In the rows, zero is written as 128.
Each named turn below is shown by a few rows before and after it. Which turns, in which order, take the first row of each later pair to the second? The first pair is answered.
S (before -> after):
[ 91 124  97 129 110 131 110 152 154 148  86 140]  ->  [152 178 141 147 161 141 139  94 127 109 125 132]
[116 115  85 106 123 125 144 141 122 134 130 140]  ->  [130 157 113 111 129 140 160 112 132 136 108 135]
[125 150 137 131 157  87 102 149 100  87 139 120]  ->  [ 92 142 126 122 125  91  97 165 125 116  93 123]
K (before -> after):
[148 181 142 140 160 170 159  94 144 153 123 169]  ->  [ 91 109 120 121  83 145 135 152 152 199 110 142]
[122 100 113 124 142 111 108 146 113 108 135 136]  ->  [134 119 116 129 162 120 115 132 116  99 133 147]
[165 143 160 144 165 108 137 131 107 110 153 128]  ->  [127 157 125 137 151 134 129 145 156 138  81 167]
Z (before -> after):
[106 108  85 130  68 139 117 154 153 154 172 108]  ->  [106 118 109 131  55 135 124 146 150 163 160  88]
[164 154 141 135 163 103 133  96 116 116 117 149]  ->  [163 150 134 135 167 104 133  99 117 111 123 156]
[163 148 148 142 147 128 151  98 102 109 177 106]  ->  [156 170 165 142 141 133 153  90 111 118 134  97]

(two turns a pair)
[113  92 102 126 107 134 106 142 121 134 125 128]  ->  [131 146 115 134 136 157 122 107 139 127  99 148] => S, Z
[130 136 129 136 150  97  90 158 107 113  64 133]  ->  [138 143 152 138 141  95  98 147  99 114  66 111] => K, S
[150 109 119 132 116 124 127 156 119 127 167 118]  ->  [164 166 147 139 134 143 143 122 133 126 126 121] => Z, K
[137 177 129 103 185 138 143  91 156  94 141 140]  ->  [ 81 134  88  85 131 137 123 138 187 136 108 150] => Z, K
[119 114 147 108  97  91 133 150 127 173 146 134]  ->  [109 131 139 107 107 100 128 148 144 176 104 152] => Z, Z
[122 113 126 114 116 113 143 130 103 134 165 120]  ->  [131 160 150 120 130 128 153 102 115 133 126 122] => Z, K
[140 149 195 133 116 121 129 106 116 122  83  83]  ->  [104  96 156 121  93 106  99 155 120 133  75  89] => Z, K
[114 142 150 126 123 118 118 127 114 130 106 128]  ->  [126 143 137 129 149 121 115 126 110 113 124 145] => Z, S
[ 90  94 122 128  96 140  94 162 143 155  91 102]  ->  [141 140 187 143 133 130 113 115 106 120 108  66] => K, Z
[ 87 130 101 103 103 144 102 148 144 166  99 148]  ->  [120 137 175 110 100 113 113 125  94 150 132  78] => K, Z
[ 84 101 129 129  83 125 103 149 140 172  60  83]  ->  [ 84  71  65 129 117 130  89 172 143 150 101 136] => Z, Z
[106 105  94 117 117 133 126 136 162 116 132 159]  ->  [103 132 131 116  94 137 139 118 169 137 100 131] => K, S
[118 160 128 127 113 146 117 147 156 161  51 145]  ->  [186 165 159 144 171 130 131 114  95 105 152 126] => S, Z
[125 113 137 120 133 126 117 154 117 129 129 134]  ->  [138 133 147 124 149 133 126 138 116 120 128 136] => Z, K
[ 75 140 116 140  67 111 147 154 131 178  91 133]  ->  [144 202 147 163 142 130 178  91 109 126 136 148] => Z, S
[139 140 146 138 127 148 140 109 132 135 133 115]  ->  [142 130 122 139 149 150 132 115 131 121 144 137] => S, K
[144  93 116 115 146 100 133 136  76  85 183 107]  ->  [153 133  90 121 180 137 145 113 108  77 168 160] => K, Z
[138 153 138 143  78 144 142 145 133 124 129  65]  ->  [133 144 138 142  82 136 132 154 128 121 126  61] => Z, K
[105 115 134 102 114 133 123 151 131 124 119 173]  ->  [123 117 174 105 109 118 130 138 104 118 142 133] => K, Z
[127 122 112 122 110 150 140 133 133 162 168 123]  ->  [122 120 102 122 112 153 138 137 141 165 158 132] => K, S
[ 98 112 115 104 130 136 147 131 149 124 132 132]  ->  [101 108 130 105 120 129 152 127 139 127 145 114] => Z, Z
[171 158 111 130 172 123 145  76 160 109 140 162]  ->  [169 170 130 129 155 127 154  66 164 124 129 145] => K, S
[105 127 174 121  82  91 112 137 111 144  84  68]  ->  [ 89 120  86 120 135 115  86 164 147 124  60 159] => Z, Z
[142 142 172 127 109 143 155 115 147 160 139 118]  ->  [134 134 168 125  99 140 153 120 149 166 138 116] => K, K
[137 141 140 145 158 133 152 118 127 103 134 132]  ->  [134 143 133 145 158 137 152 118 132 105 133 139] => K, S
[128 100 105 146 127 130 153 137 121 103 212 142]  ->  [122 157 186 146  91 129 169 104 130 134 123  83] => Z, Z
[114 107 116 120 136 106 114 150 118 106  84 122]  ->  [115 121 133 121 125 111 121 139 122 115  71 112] => S, K
[138 138 170 152 120 154 143 109 108 146 159 106]  ->  [133  97 136 150 137 136 119 139  94 127 183 124] => Z, S
